Each row is where one point has got to under a steady rotation. How many steps took it there?
The counts run from 0 to 195.
[ 1.47  1.04  3.88 -1.08 -4.03 -0.20 -3.74 -0.60  2.99 -1.75]  122
[-0.39 -1.33 -3.09  1.62 -3.28 -3.50 -3.84  2.45  0.21 -2.23]  91
[-0.70  1.47 -2.27  0.51 -1.87 -2.87 -5.67  0.80  1.84 -2.60]  11
[ 0.48  1.29  2.67 -0.57 -3.97 -1.70 -4.16 -0.28  2.99 -2.60]  9
[ 3.24 -2.90  0.29 -2.47 -2.72  3.63 -2.51  0.93 -0.83  3.30]  96
[ 3.32 -0.26  2.32 -2.55 -1.03  3.74 -3.79 -1.18  1.37  2.82]  17
[ 3.02 -0.99  1.12 -3.20 -1.41  3.92 -3.78 -0.62  0.54  3.21]  119
[ 2.49 -3.18 -2.21 -2.14 -1.57  2.96 -3.03  1.58 -1.74  3.44]  95
[ 0.49  1.31  0.08  3.13 -0.74 -3.37 -4.94  0.18  2.98 -2.44]  147
[ 1.67 -0.33  2.48  4.31 -2.41 -2.92 -2.78  0.54  2.98 -2.41]  55
[-0.55 -0.83 -4.38  0.09 -2.14 -2.62 -4.98  2.05 -0.21 -1.47]  103
[ 1.87 -1.09  3.77 -1.04 -5.74 -0.13 -2.22  0.70  1.73 -1.59]  99
[ 3.89 -1.14  1.00  0.03  1.14  3.59 -3.63 -0.56  1.06  4.07]  39
[ 4.49 -2.48  2.90  1.26 -0.65  3.16 -1.98 -0.20  1.15  3.36]  165
[ 3.86 -2.88  3.91  0.60 -3.93  1.92 -1.09  0.59  1.08  1.37]  75
[ 2.80 -1.61  3.48 -1.83 -5.07  1.83 -1.92  0.47  1.19  0.37]  98
[ 0.80 -1.24  0.06  3.90 -3.01 -3.87 -2.83  1.96  1.58 -2.56]  181
[ 4.13 -0.93  3.32  0.28 -0.23  3.34 -3.05 -1.17  1.97  3.01]  40
[ 2.18  1.06  4.36 -1.14 -2.96  0.82 -3.68 -1.34  3.07 -0.58]  19
[ 0.61 -2.69 -4.99  1.39 -1.06 -1.58 -3.89  2.84 -1.31  0.70]  195
[ 0.13  0.30 -4.85 -0.49  0.74 -0.82 -6.22  0.80  0.05  0.60]  13
[ 4.45 -3.15  1.46  0.90 -0.39  3.37 -1.86  0.38  0.00  3.97]  62
[ 1.12  1.42  2.56  2.56 -1.89 -2.49 -4.16 -0.43  3.79 -2.22]  146
[ 3.88 -0.37  4.76  0.97 -1.29  1.95 -2.48 -1.11  2.84  1.32]  41
[ 0.85 -0.36  2.24 -0.05 -5.50 -1.87 -2.89  0.94  1.94 -2.96]  100
[ 2.34 -3.69 -3.89  1.23  0.23  0.98 -3.10  2.23 -1.59  3.25]  185
[ 2.00  1.13  4.38  1.64 -2.28 -0.82 -3.57 -1.00  3.86 -1.44]  145
[ 3.57  0.11  3.82 -1.00 -1.14  3.11 -3.14 -1.43  2.33  2.22]  29
[ 1.18 -0.14 -3.97 -1.32  1.48  1.45 -5.47  0.32 -0.30  2.87]  128
[ 0.42 -1.54 -1.85  4.32 -1.68 -3.94 -3.53  2.11  1.15 -1.91]  68
[ 4.15 -0.90  3.80  0.66 -0.54  3.14 -2.52 -1.04  1.95  2.84]  154
[-0.18 -1.77 -4.80  0.80 -1.94 -2.45 -4.40  2.65 -0.86 -0.58]  92
[ 0.22 -2.01 -3.53  2.77 -1.88 -3.28 -3.58  2.65 -0.09 -1.53]  80
[ 1.30 -0.51 -3.89  1.94  2.61 -0.29 -5.34  0.69  0.23  2.10]  150
[ 4.19 -2.55  0.60  1.01  0.84  3.43 -2.63  0.15  0.30  4.35]  164
[ 2.97 -0.35  0.28 -2.39  0.23  3.92 -4.27 -0.84  0.62  3.71]  130
[ 2.02  1.17  4.39  1.04 -2.44 -0.31 -3.48 -1.21  3.76 -1.26]  31
[ 1.28  0.04 -4.04  0.27  2.29  0.72 -5.64  0.30  0.17  2.46]  139
[ 3.61 -1.01  5.05  2.38 -2.28  0.61 -1.88 -0.37  2.77  0.45]  53
[ 0.45 -1.90 -2.36  4.02 -1.81 -3.73 -3.30  2.42  0.65 -1.85]  182
[ 2.30 -0.74 -2.09 -2.23  1.09  2.97 -5.09 -0.36  0.03  3.69]  129
[ 4.57 -2.75  3.43  1.15 -1.89  2.78 -1.45  0.13  1.01  2.69]  63
[ 4.02 -3.60 -0.64  1.23  0.39  2.87 -2.24  0.93 -0.66  4.12]  175
[ 3.76 -0.34  2.34 -0.92  0.17  3.62 -3.65 -1.27  1.56  3.53]  142
[ 3.60 -2.87  4.07  0.38 -4.43  1.71 -0.93  0.72  1.11  0.85]  189
[ 0.06  1.22 -1.85  3.01  0.33 -3.39 -5.43  0.50  2.32 -1.86]  34
[ 2.06 -1.77  3.12  2.45 -4.90 -1.82 -1.79  1.16  1.85 -2.23]  77
[ 0.33 -1.69 -2.02  2.76 -3.19 -3.75 -3.32  2.38  0.76 -2.57]  193
[ 1.63 -0.58  1.96  4.28 -2.31 -3.20 -2.81  0.89  2.66 -2.42]  169
[ 4.54 -2.04  2.74  0.97 -0.08  3.31 -2.38 -0.28  0.96  3.55]  51
[ 0.42 -0.07 -1.28  4.29 -0.12 -3.62 -4.34  1.16  2.27 -1.98]  159
[ 3.38 -1.33 -0.87  0.46  1.99  3.12 -4.01 -0.25  0.34  4.13]  152
[ 0.35  1.50  2.32 -0.10 -3.55 -2.06 -4.32 -0.29  3.21 -2.70]  123
[ 0.10 -2.16 -4.03  2.31 -1.99 -3.17 -3.90  2.84 -0.33 -1.05]  194
[ 2.00 -0.61 -2.53 -2.07  0.89  2.93 -4.97  0.07 -0.22  3.67]  15
[ 0.96 -0.21 -4.40 -1.43  1.10  1.22 -5.79  0.74 -0.40  2.35]  14
[ 0.51 -0.05 -2.98  3.97  1.13 -3.06 -4.92  1.13  1.46 -0.64]  46
[ 0.99 -1.49  1.32  2.90 -4.32 -3.30 -2.32  1.61  1.63 -2.84]  78
[ 4.39 -2.80  3.75  1.15 -2.43  2.53 -1.15  0.19  1.02  2.39]  177
[ 4.03 -3.80  0.34  0.30 -0.96  3.15 -1.75  1.09 -0.80  3.88]  73
[ 2.81 -0.44  4.34  3.24 -2.77 -1.36 -2.32 -0.10  3.22 -1.38]  54
[ 3.31 -4.02 -2.20  0.77 -0.04  2.25 -2.45  1.76 -1.36  3.93]  72
[ 3.07 -0.35  3.33 -2.91 -2.92  3.26 -3.21 -0.87  1.45  1.80]  120
[-0.32  1.29 -3.04  1.32  0.12 -2.89 -6.12  0.63  1.68 -1.49]  23
[ 3.80 -3.55  1.38 -1.11 -2.88  3.44 -1.56  1.00 -0.66  3.15]  85
[ 1.00 -0.87 -4.03  3.10  2.18 -1.55 -4.75  1.30  0.44  1.13]  47
[ 2.91  0.00  4.80  2.43 -2.19 -0.46 -2.60 -0.84  3.49 -0.78]  156
[ 1.62  0.90  3.85 -1.49 -4.34  0.17 -3.59 -0.62  2.66 -1.39]  8
[ 2.94 -0.59  2.67 -3.11 -2.82  3.50 -3.30 -0.68  1.16  2.04]  6
[ 3.95 -2.15  4.68  1.88 -3.12  1.34 -1.11  0.23  1.92  1.00]  64
[ 0.13  0.89  1.12 -0.18 -4.58 -2.62 -4.12  0.54  2.38 -3.11]  112
[ 2.03 -0.80 -3.30  1.08  2.73  1.29 -5.10  0.43  0.20  3.33]  37
[ 0.57 -2.61 -4.78  2.11 -0.86 -1.86 -3.90  2.72 -1.14  0.26]  81
[ 1.38 -1.00 -3.71 -2.42  0.10  2.19 -5.06  0.61 -0.89  3.06]  117
[ 0.91  0.11 -4.39  0.05  2.01  0.32 -5.87  0.68  0.18  2.01]  25
[ 0.62 -1.79 -4.83 -1.83 -0.56  0.92 -4.78  1.87 -1.41  2.12]  105
[ 1.93  0.66  3.71  3.02 -1.96 -1.92 -3.21 -0.50  3.64 -1.84]  43
[ 2.89 -3.13 -3.06  2.11  1.64  1.47 -3.35  1.45 -0.83  3.62]  60
[-0.94  0.19 -3.16 -0.11 -2.40 -3.11 -5.13  1.69  0.88 -2.15]  0
[-0.34  1.23 -3.14  1.71  0.67 -2.72 -5.95  0.53  1.73 -1.03]  137
[ 0.29 -1.60 -1.36  3.10 -3.34 -3.86 -3.11  2.49  0.94 -2.62]  79
[ 1.93 -0.33 -2.95 -0.71  1.97  2.26 -5.13  0.01  0.08  3.53]  26
[ 3.02 -2.23  4.06 -0.18 -5.36  0.76 -1.33  0.70  1.24 -0.20]  87
[ 2.35 -3.74 -3.46 -0.08 -0.64  1.86 -3.08  2.15 -1.78  3.38]  83
[ 0.56 -2.20 -4.13  3.25 -0.64 -2.59 -3.89  2.66 -0.39 -0.27]  183
[ 2.01 -1.52  3.50  0.42 -5.65 -0.99 -1.77  1.05  1.56 -1.91]  88
[ 2.67 -0.94  3.32 -2.79 -4.31  2.49 -2.68 -0.21  1.32  0.93]  109
[ 1.04 -1.14  0.53  4.23 -2.92 -3.68 -2.81  1.61  1.89 -2.57]  67
[ 3.73  0.00  4.16 -0.37 -1.09  2.82 -3.11 -1.53  2.59  1.94]  143
[-0.03  0.73 -4.27  0.76  1.36 -1.47 -6.12  0.61  0.88  0.30]  24
[ 0.69 -1.18 -2.94  4.30 -0.04 -3.40 -3.96  1.90  0.82 -1.04]  171
[ 4.26 -1.82  4.50  1.74 -1.80  2.07 -1.62 -0.41  2.00  1.55]  166
[ 4.12 -3.39  2.75 -0.06 -3.05  2.95 -1.16  0.70  0.04  2.57]  188
[-0.36  1.57  0.39  0.23 -3.24 -3.00 -4.77  0.28  2.65 -3.27]  10
[-0.56  0.88 -4.04  0.26  0.21 -2.25 -6.11  0.89  0.86 -0.80]  126
[ 2.38 -2.00 -3.45  2.25  2.42  0.89 -3.94  0.92 -0.29  3.26]  162
[ 2.69 -1.16  0.24 -3.26 -1.53  4.09 -3.72 -0.18  0.00  3.07]  5
[ 2.05 -1.55 -3.74  2.38  2.56  0.30 -4.59  0.89 -0.25  3.07]  48
[ 2.50 -0.69 -2.54 -0.45  2.12  2.51 -4.96 -0.23  0.13  3.83]  140
[ 3.74 -2.49  4.76  1.84 -3.58  0.92 -1.21  0.26  1.91  0.35]  178
[ 2.48 -0.85  3.89  3.55 -2.91 -1.65 -2.29  0.06  2.99 -1.71]  168
[-0.66  1.03 -1.26  0.16 -3.32 -3.33 -5.07  1.08  1.81 -3.11]  113
[ 3.15  0.59  4.76  0.03 -1.97  1.55 -3.05 -1.64  3.23  0.47]  30
[ 0.87 -1.66 -3.90  4.13  1.07 -2.29 -4.27  1.98  0.17  0.31]  58
[ 0.93  0.42  3.08 -1.00 -5.18 -1.04 -3.50  0.00  2.45 -2.47]  111
[ 2.20  1.18  4.62 -0.44 -2.83  0.52 -3.69 -1.30  3.41 -0.88]  133
[ 4.32 -3.37  1.75  1.01 -1.01  3.37 -1.60  0.53  0.28  3.61]  176
[ 0.04  0.03  0.11  0.56 -4.79 -3.20 -3.62  1.34  1.61 -3.31]  101
[ 3.27 -3.86 -1.01 -1.08 -1.70  3.15 -2.25  1.40 -1.45  3.88]  84
[ 2.55 -1.12 -2.92  1.17  2.75  1.65 -4.76  0.25  0.09  3.70]  151
[ 1.65 -1.62  2.78  2.07 -5.16 -2.18 -1.90  1.27  1.86 -2.25]  191
[ 0.55  0.47 -0.80  4.03 -0.25 -3.79 -4.55  0.76  2.44 -2.04]  45
[ 1.85 -1.90 -3.12 -2.60 -1.00  2.58 -3.95  1.13 -1.28  3.21]  106
[ 1.19 -2.85 -4.67  2.84  0.38 -1.31 -3.65  2.58 -0.74  1.39]  70
[ 0.11  0.42 -3.53  2.60  1.62 -2.29 -5.73  0.67  1.26 -0.16]  35
[ 0.25  0.56 -4.29  1.04  1.91 -1.25 -5.84  0.68  0.83  0.80]  138
[ 1.90 -2.78 -4.16  2.77  1.41 -0.26 -3.71  2.08 -0.80  2.47]  173
[-0.36  1.82 -0.72  1.33 -1.21 -3.29 -5.48  0.22  2.64 -2.82]  22
[ 2.87 -0.61 -0.17 -2.64  0.09  3.76 -4.22 -0.64  0.36  3.60]  16
[ 3.32 -0.08  2.75 -2.10 -1.14  3.58 -3.65 -1.15  1.65  2.63]  131
[ 2.21 -3.48 -4.15  1.71  0.63  0.61 -3.21  1.95 -1.40  2.97]  71
[ 3.00 -3.31 -2.85  1.80  1.23  1.69 -3.27  1.53 -0.95  3.77]  174
[ 2.29 -1.26 -1.66 -3.01 -0.35  3.36 -4.38  0.07 -0.51  3.51]  118
[ 1.31  1.65  3.64  0.16 -3.05 -1.09 -4.07 -0.96  3.65 -2.11]  20
[ 0.91 -0.12 -4.12  1.71  2.49 -0.48 -5.49  0.70  0.66  1.74]  36
[ 0.12  0.79 -2.31  3.47  0.66 -3.19 -5.42  0.64  2.10 -1.46]  148
[ 2.65 -1.71  4.03  2.89 -4.09 -1.21 -1.48  0.67  2.22 -1.43]  179
[ 2.82 -1.97  4.06  1.26 -5.16 -0.21 -1.34  0.86  1.75 -1.15]  190
[ 0.48  1.77  1.38  1.42 -2.11 -2.99 -4.83 -0.28  3.37 -2.78]  135
[ 4.19 -1.77  4.42  1.40 -1.28  2.46 -1.93 -0.68  2.10  2.22]  52
[ 2.99 -1.78  4.57  2.73 -3.83 -0.64 -1.46  0.33  2.27 -0.97]  65
[ 2.39  0.38  4.14 -2.09 -3.70  1.84 -3.15 -0.88  2.48 -0.06]  121
[ 3.20  0.41  4.03 -2.01 -2.37  2.54 -3.40 -1.41  2.34  1.20]  18
[-0.04 -1.14 -0.67  1.71 -4.29 -3.63 -3.26  2.08  1.15 -2.97]  90
[-0.53  0.00 -4.91 -0.60 -0.67 -1.80 -5.78  1.35  0.12 -0.23]  115
[ 0.84 -1.05  1.77  1.43 -5.30 -2.78 -2.55  1.42  1.70 -3.01]  89
[ 2.04 -1.14  2.96  3.76 -3.59 -2.59 -1.98  1.19  2.52 -2.31]  66
[-0.66  0.89 -3.95  0.06 -0.34 -2.50 -6.07  1.04  1.00 -0.99]  12
[ 0.47  0.29 -3.87  2.82  1.72 -2.09 -5.52  0.76  1.10  0.27]  149
[ 3.18 -2.04 -2.19  1.62  2.35  2.22 -3.87  0.66 -0.18  3.98]  49
[ 3.32 -0.77 -0.19 -0.92  1.54  3.62 -4.17 -0.70  0.63  3.93]  141
[ 2.03  0.32  3.52  3.40 -2.15 -2.11 -3.23 -0.12  3.54 -1.96]  157
[ 2.95 -0.60 -0.72 -1.29  1.29  3.46 -4.46 -0.70  0.55  4.02]  27
[ 0.66 -0.50 -3.22  4.11  1.26 -2.79 -4.71  1.18  1.09 -0.35]  160
[-0.63 -0.31 -2.45  0.59 -3.49 -3.50 -4.32  1.91  0.79 -2.79]  102
[ 1.24 -3.09 -4.59  2.38  0.31 -1.04 -3.55  2.62 -1.28  1.76]  184
[ 2.13 -1.31 -2.03 -3.20 -0.49  3.37 -4.33  0.42 -0.70  3.44]  4
[ 1.14 -1.06 -4.05 -2.32 -0.02  1.71 -5.06  1.02 -1.04  2.77]  3
[ 0.80 -0.85 -0.65  4.67 -1.36 -3.82 -3.56  1.56  1.88 -2.18]  170
[-0.32  1.69 -0.14  0.70 -2.50 -3.10 -5.18  0.19  2.40 -3.05]  124
[ 3.08 -2.25  4.33  1.41 -4.74  0.07 -1.15  0.69  1.73 -0.61]  76
[ 1.14  1.56  2.99  2.16 -1.99 -2.05 -4.15 -0.69  3.77 -2.38]  32
[ 1.35 -3.37 -4.76  0.86 -0.48  0.00 -3.52  2.63 -1.64  2.23]  82
[ 0.71 -1.49  0.74  2.54 -4.39 -3.51 -2.53  1.96  1.39 -2.81]  192
[ 0.60 -0.97 -2.43  4.42 -0.17 -3.68 -3.92  1.54  1.47 -1.26]  57
[ 4.14 -2.29  0.03  1.08  1.23  3.17 -2.93  0.05  0.23  4.36]  50
[ 2.99 -1.62  1.76 -3.40 -3.00  3.66 -2.82 -0.07  0.20  2.60]  108
[ 3.51 -1.22  4.77  2.50 -2.75  0.22 -1.55 -0.16  2.68 -0.12]  167
[ 2.92  0.50  4.31 -1.49 -2.24  2.28 -3.30 -1.39  2.74  0.91]  132
[ 3.04  0.64  5.05  0.67 -1.90  1.18 -3.16 -1.40  3.34  0.03]  144
[ 0.22  0.30 -4.81 -0.52  1.04 -0.38 -6.18  0.78  0.00  1.16]  127
[ 1.67 -2.59 -4.13  3.01  1.75 -0.52 -3.98  1.70 -0.50  2.11]  59
[ 0.37 -0.72 -5.05 -1.52  0.09  0.24 -5.47  1.25 -0.70  1.50]  116
[ 4.18 -3.75  2.44  0.10 -2.32  2.95 -1.33  0.53  0.06  2.93]  74
[ 3.33 -3.94 -1.93  0.23 -0.54  2.63 -2.48  1.71 -1.29  3.92]  186
[ 0.36  1.73  0.59  2.64 -0.98 -3.35 -4.84  0.06  3.24 -2.62]  33
[ 4.10 -1.52  1.62  0.30  0.94  3.44 -3.16 -0.87  1.18  4.01]  153
[ 0.62 -2.23 -3.74  3.69 -0.52 -2.97 -3.72  2.65 -0.07 -0.64]  69
[ 1.42 -1.36 -4.17  3.28  2.12 -1.17 -4.82  1.22  0.24  1.48]  161
[-0.91  0.56 -3.38 -0.17 -1.84 -2.86 -5.66  1.34  0.98 -1.97]  114
[ 1.07 -1.99 -4.24  3.72  0.76 -2.09 -3.90  2.19 -0.15  0.83]  172
[ 3.18 -2.35  2.40 -2.16 -4.10  3.19 -1.97  0.48  0.09  2.02]  97
[ 1.72 -1.45  2.55  3.52 -3.84 -2.86 -2.15  1.27  2.36 -2.58]  180
[ 1.41 -2.94 -4.22 -1.22 -0.94  1.55 -3.70  2.14 -1.81  2.74]  94
[-0.72  1.35 -2.22  0.74 -1.34 -3.12 -5.83  0.66  1.81 -2.29]  125
[ 1.15  0.90  1.54  3.84 -1.49 -3.16 -3.87  0.11  3.23 -2.43]  44
[ 3.23 -1.26 -1.53  0.36  2.26  2.74 -4.14 -0.16  0.27  4.13]  38
[ 2.88  0.23  4.87  2.08 -2.03  0.11 -2.62 -0.90  3.45 -0.37]  42
[ 1.20  1.66  3.46  0.64 -2.79 -1.28 -4.17 -0.92  3.49 -2.25]  134
[ 2.11 -0.24  3.91 -1.97 -5.04  0.96 -2.85 -0.19  2.11 -0.95]  110
[ 0.39  1.78  1.63  0.99 -2.48 -2.55 -4.91 -0.30  3.30 -3.00]  21
[ 2.44  0.16  4.02 -2.44 -3.92  2.07 -3.20 -0.67  2.21  0.24]  7
[ 0.25 -0.71 -5.14 -1.36 -0.22 -0.17 -5.36  1.48 -0.92  1.16]  2
[ 3.35 -2.49 -1.72  1.35  1.87  2.37 -3.49  0.42 -0.37  4.20]  163
[ 3.68 -2.93  3.29 -1.03 -4.24  2.55 -1.19  0.68  0.32  1.58]  86
[-0.11 -1.19 -5.06 -0.66 -1.14 -1.10 -4.92  1.98 -0.96  0.29]  104
[ 0.95 -0.59 -0.13  4.37 -1.47 -3.86 -3.56  1.22  2.19 -2.19]  56
[ 2.77 -2.04 -0.75 -3.31 -1.73  3.80 -3.34  0.43 -0.74  3.41]  107
[ 3.77 -0.49  4.91  1.49 -1.64  1.53 -2.48 -1.03  2.83  1.01]  155
[ 3.95 -3.81  0.39 -0.03 -1.70  3.40 -1.76  1.26 -0.75  3.78]  187
[ 0.44 -2.36 -5.33 -0.15 -1.09 -0.60 -4.31  2.47 -1.61  1.22]  93
[ 3.80 -3.35 -0.89  1.33  0.93  2.73 -2.55  0.86 -0.58  4.26]  61
[ 3.67 -0.48  1.78 -1.30  0.20  3.84 -3.77 -1.17  1.32  3.57]  28
[ 1.00  0.19  1.09  4.21 -1.26 -3.29 -3.96  0.58  2.97 -2.31]  158
[-0.68 -0.06 -4.61 -0.56 -1.07 -1.97 -5.50  1.60  0.01 -0.68]  1
[-0.45  1.73 -1.18  1.85 -0.77 -3.31 -5.52  0.13  2.64 -2.55]  136
